In the data rows, 128 means zero.
Each row has a hidden score. How much does it go up from the first row of each pair to the second? 10 means little or no change, 20 a big rise and 0 a big fall. The score is a weighted sum of the row's numbers plus the product of two more (or one squared), each taken from its middle value.
[110 106 108 127 110 138 152 105 143 140 154 124 107 132  96]
[127 107 120 126 105 139  94 128 151 162 147 137 101 128 139] ~ 10
[ 73  90 131 133 105 137 153  72 155 168 181 143 148 101 112]
[142 144 184 117 139  82  98 163 134 141 109 149 164 199  93] ~ 10
[104  98 101 118 124 174 141  69 204 120 171 124 127  90 167]
[ 98 100 159 128 182 147  96 135 150 109  77 145 119 144 108] ~ 11
[127 147 148 132 161 104 113 160 130 123 143  86  90 133 137]
[176 235 141 122  91 143 151 132  68  84 118  57  93 129 145] ~ 6
[166 104 106 128 114 115 143 137 135 113 121 113 120 164 171]
[103 140 144 123  94 106  90 102 124 197 137 157 119 145  82] ~ 13
[132 173 135 194 158 116 134 170 103 121 134 118 106 134 139]
[104 122 114 133  99 126 104 112 172 145 149 133 117 122 122] ~ 13
[116 109 131 110 193 139 108 158 137 119  82 137 117 103 130]
[100 121 101 126 106 147 133 111 135 152 147 134 139 122 131] ~ 12
[167  90 107  91 119 135 119  97 148  99 107 159 136 147 145]
[133 186 123 165 148 136 195 201  69 106 147  49  97 119 150] ~ 6
[153 171 142 142 174 127 181 178  78  96 106  61 107 145 161]
[110 138 121  97 108 161 163  80 182  94 168 128 142  99 157] ~ 16
[141 118 119 147 151 147 126 180 108 109 122 107  94 148 145]
[  6  78  42 137 119 153 139 125 175 156 154 146 160  78 115] ~ 17
[138  72 132 107 125 148 111  27 162 119 129 174 136 124 133]
[147 115 118 126 125 133  96 128 136 129 110 120  95 136 179] ~ 2
[126 144 183 111 125  88 176  90 128  72 127 170 183 107  92]
[170 114 124 113  80 122  99 120 112 125 124 111 105 156 175] ~ 10
[113 107 112 127 126 159 165  96 142 114 172 125 123  88 160]
[ 96 136 157 137 136 116  91 104 134 171 113 168 138 136  80] ~ 12
[ 93  77 107 117 135 143 135  88 186 183 149 164 137  89 103]
[ 64  71  79 138  99 136 127  97 182 197 173 162 129  84 110] ~ 9
[120 132 124 110 112 154 119 109 126 139 168 145 130 152 135]
[130 147 130 133 161 120 143 143 139 128 130 115  76 104 144] ~ 6
[166  99 148 115  97  94 145 137 161 113  94 127 145 177 164]
[156 113 115 107 115 116 101 153 136 132 151 108 104 140 170] ~ 9
[ 84 116 142 136  63 107  80  94 126 178 106 180 133 143  98]
[105 143 116 123 135 115  94  72 116 175 112 176 144 157  70] ~ 10
[139 127 191 110 143 113 159 107  98  71  74 169 179 109  85]
[135 139 168 121 107 107  87 128 101 128  73 168 190 163  86] ~ 13
[146 121 115 135 107 128 122 147 143 135 133 103 115 158 151]
[129 191 114 143 193 130 181 184  69  84 126  48 119 124 164] ~ 13
[ 80 133 198 126 162 165 150 139 123 114 135 118 161 103 104]
[169 139 161  92 130 107 111 147  89 128  99 172 176 154  85] ~ 6
[ 83  62  69 135 107 125 137  92 181 161 195 156 135  81 128]
[ 86 109 140 136 170 153 162 152 167  85 110 140 165  87  99] ~ 15
[113 148 141 109 145 150 151 142 123 106 110 123 172  89 129]
[120 116  91 120 113 161 153  79 152 128 179 105  99  68 149] ~ 9
[ 97 142  99 147 161 105 147 158 108  80 127 125 134 124 111]
[148 138 170 110 133 103 200  99  96  70 100 164 174 121 103] ~ 9
[ 94 129 110 144 160 105 125 128 138 171 163 164 101 142 122]
[138 157 123 140 162 100 178 149  99 119 164  87  68 131 152] ~ 7
[156  90 125 123 125 125  98 114 170 115  95 155 131 135 151]
[141 157 116 139 137 132 156 134 115 126 131 103  96 155 142] ~ 9
[146 167  88 127  92 125  91 132 109 144 172  93  85 142 165]
[137 164 113 140 173 127 132 152  80 105 141 104  73 124 116] ~ 9
[195 197 148 145 103 134 110 125  88  75 144  69  80 161 170]
[110 101 136 134 170 121 146 149 164 124  89 144 140 107 114] ~ 11
[146 142 108 125 149 116 130 132 112 126  97 115 104 144 138]
[151 126 115 113  97 133 102 126 127 122 147 119 140 129 157] ~ 12
[121 134  89 124 131 107 149 144 125 127 141  98  74 146 146]
[117 127 150 128 107 113 100  90 143 186 124 170 134 123  88] ~ 14
[155 122 159 132 112 113  80 148 113 135  65 158 162 188 107]
[113 107 156 150 183 145 135 107 175 103  83 153 155 115 114] ~ 11
[120 129 109 140 122 135 110 100 133 153 146 134 141 102 129]
[154 156 158 120 114 112 142 164  69 100 102 127 173 164 122] ~ 13
[ 97 117 101 125 121 135  88 153 151 184 124 167 114  98 104]
[170 142 128 150 116 122  73 126 131 132 103 122 123 151 136] ~ 11
[163 128 113 141 103 137  86 132 122 132 107 106 101 200 171]
[ 43  73  61 122 156 111 116  83 189 178 175 169 135  84 154] ~ 11
[148  89 143 106 118 130 129 100 136 113 141 139 157 129 147]
[159 110 145 109 125 132 125 104 126  97 103 151 153 125 156] ~ 10
[ 70  39 101 135  97 117 134 101 177 167 197 177 175  94  99]
[155 123 143 125 110 103 140 161  82  94  98 131 167 180 119] ~ 13
[109 102 118 135 157 122 106 151 145 173 123 158 124 137 123]
[101 125 163 125 143 142 165 155 132 115 100 122 156 116 102] ~ 13
[190 178 153 142 133 133 131 141  74  89 103  67 100 146 167]
[153  83 132 150 117 113 128  96 164 109 101 158 198 130 125] ~ 12
[100 123 151 138 173 145 143 151 168 105  74 125 131 122 111]
[143 172 113 140 155 123 199 176  83  92 166  29  85 117 160] ~ 6
[124 147 147 104 108 105  85 143  83 141  90 151 160 171  78]
[ 90 146  84 137 121 139 121 110 132 172 147 130 106 151 131] ~ 4
[149 148 174 138 100 118  86 153  81 129  85 161 167 175  78]
[107 129 116 122 102 114 124 103 149 158 169 133 151 111 116] ~ 7
[155 125 115 119 104 140  82 125 147 148 117 109 131 184 144]
[ 85  70 112 160 111 156 135  95 205 172 165 169 168  85 104] ~ 13
[157 132 161 143 124 110  94 145  96 124  73 149 119 178 101]
[119 134 145 133 109 130 109  96 127 176 152 155 118 123 112] ~ 13
[113 102  87 120 165 144 114 151 145 120  71 162 118 118 107]
[118 148  75 161 155 103 171 139 110 111 139 101  95 104 162] ~ 5
[182 135 158 123  96 121  99 137 101 126 145 111 140 155 142]
[ 88 126 139 154 118 113  99  97 147 183  92 172 136 129  80] ~ 10
[105 137 129 128 118 133 103 116 127 190 116 166 119 143  82]
[126 122 109 125 137 154 153  73 167  92 146 131 127 102 155] ~ 11
[180 122 125 102  77 119 103 147 116 132 147  95 119 158 167]
[141  88 121 106 119  93 111 112 178 112  61 156 148 131 152] ~ 11
[ 98 118 122 134 153 151 163 146 134 120 112 125 137  85 112]
[105  80 108 124  83 139 129 119 168 171 175 153 174  99 103] ~ 11
[163  81 141  97 106 142  98 101 151 141 111 160 148 159 143]
[159 105 133 171  96 135 106 148 143 125 129 105 139 153 176] ~ 6
[101 127 165 129 137 144 175 157 125 110 109 106 146 104 107]
[115 121 142 110 155 153 154 133 136 108 105 132 176  97 117] ~ 9
[168 132 111  90  85 139 103 137 103 142 174  96 145 161 163]
[ 96 123 121 113  62 145 151  56 165 130 176 131 130 101 145] ~ 13
[121 153 127 117 153 127 122 188 137 116 121 117  71 112 144]
[112 135 101 127 134 134 118 141 158 144 129 123 114 126 115] ~ 12
[138 187 117 132 174 107 194 190  79  86 171  47  90  93 166]
[125 187  72 142 147 128 191 183  68  85 159  45 104 105 181] ~ 10
[160 126 106 139  86 122  69 128 120 141 135 106 106 164 164]
[106 123 124 142 108 112  81  93 131 199 131 164 119 131  79] ~ 11
[135 150 165 111 124 120 100 133 105 138  93 145 157 182 103]
[106 103 144 114 164 117 137 150 155 111  73 160 118 129  94] ~ 9
[140 129 104 137 104 161  90 135 129 152 135  98 112 169 139]
[148 131 157 137 128 105 103 158 103 121  97 144 158 217  95] ~ 18
[106 118 127 140 199  98 108 117 141 148 132 138 102 133  84]
[141 188 126 126 151 120 142 150 104 112 142 111  79 121 153] ~ 7
[ 76 126 145 117 170 147 157 131 127  96  96 127 185  91  90]
[ 72  75 100 124 118 128 136 112 184 159 174 155 136 113 116] ~ 5
[123  81 115 105  85 143 105  69 199 129 132 160 122 141 172]
[ 81 154 169 139 102 138  58  96 114 205 141 165 161 141  75] ~ 6
[112 119 131 141 126 111 185 115 144 153 165 135 133 133 123]
[128 170 124 140 161 144 142 170  91 101 136  84  61 132 130] ~ 7
[144 144 137 141  95 103 172 161  83  66 144 123 173 165 127]
[129 107 113 105 102 145 154  63 151 126 177 126 114 117 146] ~ 14
[ 82 107 120 128 114 123 154  82 167 125 167 122 122 102 141]
[132  69 101 136 115 139 121  94 182 176 164 133 146  80  85] ~ 6
[166 191 154 153 117 164 109 126  68  90 124  65 100 136 208]
[148 124 126 118  97 126  85 157 139 135 125 114  93 161 166] ~ 10
[159 125 114 105  66 114  98 121 107 120 142 117 123 166 149]
[156 137 148 114 140 123 145 158  82  84  68 114 169 164 133] ~ 12
[158 126 147 120  80 105 148 155  77 107  98 123 186 148 113]
[173 126 101 106 110 151  96 171 113 126 109  73  94 167 156] ~ 7
[ 91 133 139 146 135 167 133 130 139 135 111 139 156  82  87]
[176 126 153 131  91 125 137 148  92  89  94 131 168 164 126] ~ 10
[129 108  99 127 103 128  99 158 130 147 151  99  78 157 156]
[143 126 104 121  93 148 130 140 114 134 175  89 146 170 156] ~ 12
[101 124 134 147 110 139 115 101 128 163 157 127 125 134 115]
[109 161 138 113 174 126 162 178  93 130 103 112 100 113 110] ~ 7
[111 135  83 130 156 116 109 163 124 136 144 154 103 126 123]
[ 98 109 122 122 129 133 115 109 113 139 151 140  49 124 118] ~ 10
[ 99 110 140 127 168 135 104 163 164 128  29 175 133 115 111]
[113 145 130 149 118 132 160 162 130 115  95 120 150 111 116] ~ 10
[118  88 135 110 166 122 139 119 137 126 124 182 163 123 106]
[170 146 139 112  90  91 157 158  66 129 119 129 181 133  96] ~ 6
[ 82 125 120 139 131 169 143 106 131 136 147 127 119 130 126]
[106 150 165 112 150 153 152 136 123 103 101 104 184 112 115] ~ 9
[ 96 137 116 144 102 122  73  91 130 172 149 153 108 132  96]
[ 90 133 168 132 111 120  92  83  93 189 114 195 165 140 107] ~ 11
[165 132 140 120 103  87 153 167  68 128 114 107 172 162 105]
[ 98 114 127 130 152 155 135 132 153 138 123 130 160 107 118] ~ 10
[166 120 127 133 100 127  83 147 119 135 116 100 123 163 174]
[167 133 133 121 100 110 180 170  77  87 120 118 168 161 123] ~ 12
[111  87 130 134 116 116  95  92 136 169 115 162 108 136 109]
[112 118 137 117 124 156 155  72 152 136 153 125 125  80 136] ~ 13
[141  89 104 105 122 119  99 108 169 105 138 138 139 129 142]
[138 131 163 151  92  96 141 163  90 102 118 113 180 145 137] ~ 12
[116 112 114 125 117 142 117 135 141 173 174 141 109 125 135]
[153 131 110 149  90 120 113 117 112 140 162 102 102 134 154] ~ 8
[108 141 130 118 122 101 117 111 131 191 149 167 121 126  61]
[119 137 111 138 144 115 168 139 122 129 161 104 115 101 141] ~ 7
[127 130 135 123 109  99 109 103 100 160 122 175 131 129  87]
[103 100 107 110 104 129 134 127 154 121 168 145  82 104 136] ~ 3
[106 152 118 126 109 133  78  89 134 184 120 163 134 125  96]
[118 141 176 101  84 121 168  75 125 101  95 177 192 141  91] ~ 14
[131 139 113 115 126 131 135 150 127 103 161 115 119 126 152]
[117 126 115 130 157 106 128 113 129 162 126 158 138 160  96] ~ 12
[114 120 124 131 143 100 106 130 131 140 130 148 101 123 114]
[138 126 124 153 112 116  89 125 108  56  51 165 156 158 104] ~ 5
[160 132 102 138 104 116  94 135 135 141 136 118  58 161 154]
[116 158 112 135 122 140 103 117 143 146 136 139 127 115 139] ~ 12
[118 107 162 114 158 117 135 149 156 116  88 162 156 131  89]
[104 151 153 148 188 123 163 164 126 128 150 114 127 127 100] ~ 10
[183 108 131  91 109 121 109 118 159  48 111 137 153 159 149]
[157  70 118 111 109 139 112 113 151 119 124 157 137 146 106] ~ 12
[133 159 105 142 179 134 157 161 125 129 145  93  93 102 145]
[164 133 115 124 102 145  69 136 136 138 124 108  90 168 162] ~ 13
[154 130 105 140 106 137  95 131 106 151 144 154 108 171 162]
[109 103 122 116  96 146 155  56 171 113 180 112 111  89 171] ~ 13
[ 71 100  97 136 127 149 126 107 192 172 166 162 164  79 126]
[190 189 170 131 124  95 146 114  85  54 111  92 108 144 180] ~ 8
[117 125 112 134 118 145 108 103 145 170 152 131 103  89 125]
[173 123 139 108 114 125 116 142 138 122 137  54 116 150 147] ~ 5
[148 133 149 127 120  99 145 159  93 109  88 124 178 160 112]
[122 131  90 133 169 106 130 161 151 118 118 108  72 135 149] ~ 7
[110 104 122 142 137 125 134 100 146 148 153 157 106 124 162]
[115 110  99 126 104 166 155  77 163 110 185 147 162  84 159] ~ 6
[111 128 105 138 119 129 108 104 152 149 151 140 120 115 137]
[196 160 128 153  92 102  77 135 144 129 118 101 108 169 153] ~ 9
[ 71  69 110 131 106 151 133  92 178 157 168 152 145 108 124]
[109 197 110 117 151 117 195 175 131 102 158  14 120  96 183] ~ 6
[102 126 141 143 154 128 160 128 136 110  54 124 143  87 111]
[147 127 112 127  86 143 131 141 117 118 148  90 146 139 147] ~ 12
[138 165  98 148 144  85 141 166 109 114 141  89  73 109 139]
[156 100 126 114 124 124 123  97 156 122 126 152 140 136 140] ~ 19
[ 99  55 166 131 138 151 147 150 122 110 110 120 144 120  78]
[109 145 131 128 162 121 166 160  87 123 142 103 132 127 122] ~ 7
[112  81 107 138 122 160 148  74 158 104 206 106 115  92 175]
[135 160 127 138 175 107 147 164  99 109 157 105  85 130 146] ~ 10
[107 146 165 125 146 142 186 150 106  80 103 126 166  81 107]
[ 60  88 100 139 120 142 136 100 211 171 170 150 141  78 110] ~ 11
[139 145  86 141 155 128 175 150 125 131 136 108  74 116 218]
[ 92 151 165 109 156 134 181 140 123  97  70 147 180  96 113] ~ 11
[142 119 120 128 137 135 126 124 149 148 152 140 111  94 127]
[112 169 151 139 152 120 137 198  89 140 100 117 114 117 152] ~ 6
[183  92 118 118 133 140 111 134 150  84 102 139 171 136 150]
[174 199 197 150  99 156 143  96  77  74 131  62  85 134 178] ~ 15
[144  89 114 108 122  54 128 102 173 112 112 158 131 133 136]
[116 122 105 134 109 125 128 108 143 146 140 120 116 123 134] ~ 10
[179 180 156 147  93 138 118 113  88  65 117  58  71 142 155]
[107 126 119 115 122 122  88 105 125 195 120 160  85 108  91] ~ 15
[131  63 116 118 129 123  98  75 194 130 133 168 121 118 123]
[158 136 139 118  85 138 155 156  84 108 127 135 160 186 176] ~ 8
[185 196 164 112 117 155 128 110  69  88 114  72  58 115 170]
[141  94 145 134 105 135 123  81 163 104 120 149 136 166 151] ~ 12
[172 113 153 111 102  84 121 158  95 117 118 130 168 176 129]
[126 152 126 129 149 110 135 158 121 130 142 102  91 119 168] ~ 8
[144  81 114 116 123 136 106 107 156 127 128 144 136 113 132]
[174 105 136  77 105 114  88 132 141 108 113 146 132 159 161] ~ 12
[120 139 195 124 133 119 197  78  59  78 101 155 197  85  86]
[ 89 114 112 116 156 147 181 116 142 125 105 122 155  90  98] ~ 8
[112 120 112 134 170 149 107 232 163 130 120 139 141 141 106]
[130 188  88 159 180 133 183 181  73  65 123  59 101  99 138] ~ 1
[ 94 132 132 143 100 119 136  82 135 171 143 176 132 133  73]
[138 194  99 147 171 132 198 194  82  92 147  42  81  92 131] ~ 2
[125 172 102 133 147 117 157 149  95 127 147  86 113 177 154]
[184 119 111 124 101 139 101 122 101 131 136 113  95 175 160] ~ 8
[105  98 113 133 112 123 138 112 139 152 165 136 123 121 134]
[138 140 174 118 151 115 182  82  91  78  68 162 174 106  60] ~ 10
[154  65 112  83 112 138 104  95 186 131 138 142 143 139 172]
[158 118 106 142  95 123 127 112 119 141 154  93 140 161 173] ~ 6
[183 151 130 160 117 129  54 141 128 145 137  96  84 183 162]
[ 88 133 160 100 164 180 159 134 134  71  93 122 172  87 101] ~ 16
[102 177 145 136 106  95  85 107 131 179 121 160 151 133  75]
[168  79 110  98 102 136  95 121 170 119 137 172 154 140 160] ~ 10
[102 142 134 132 111 163 151 113 128 116 122 101 137 124 126]
[114 123 125 121 170 117 113 150 121 141 144 145 119 123   3] ~ 15
[134 144 128 131 107 119 103 142 133 132 127 105 117 161 165]
[100 118 136 145 127 127 140  61 131 158 144 135 118 132 131] ~ 13
[103 127 115 128 105 157 152   6 141 105 165 127 150  99 127]
[117 119 105 140 128 145 106  98 150 136 149 139 107 125 142] ~ 9
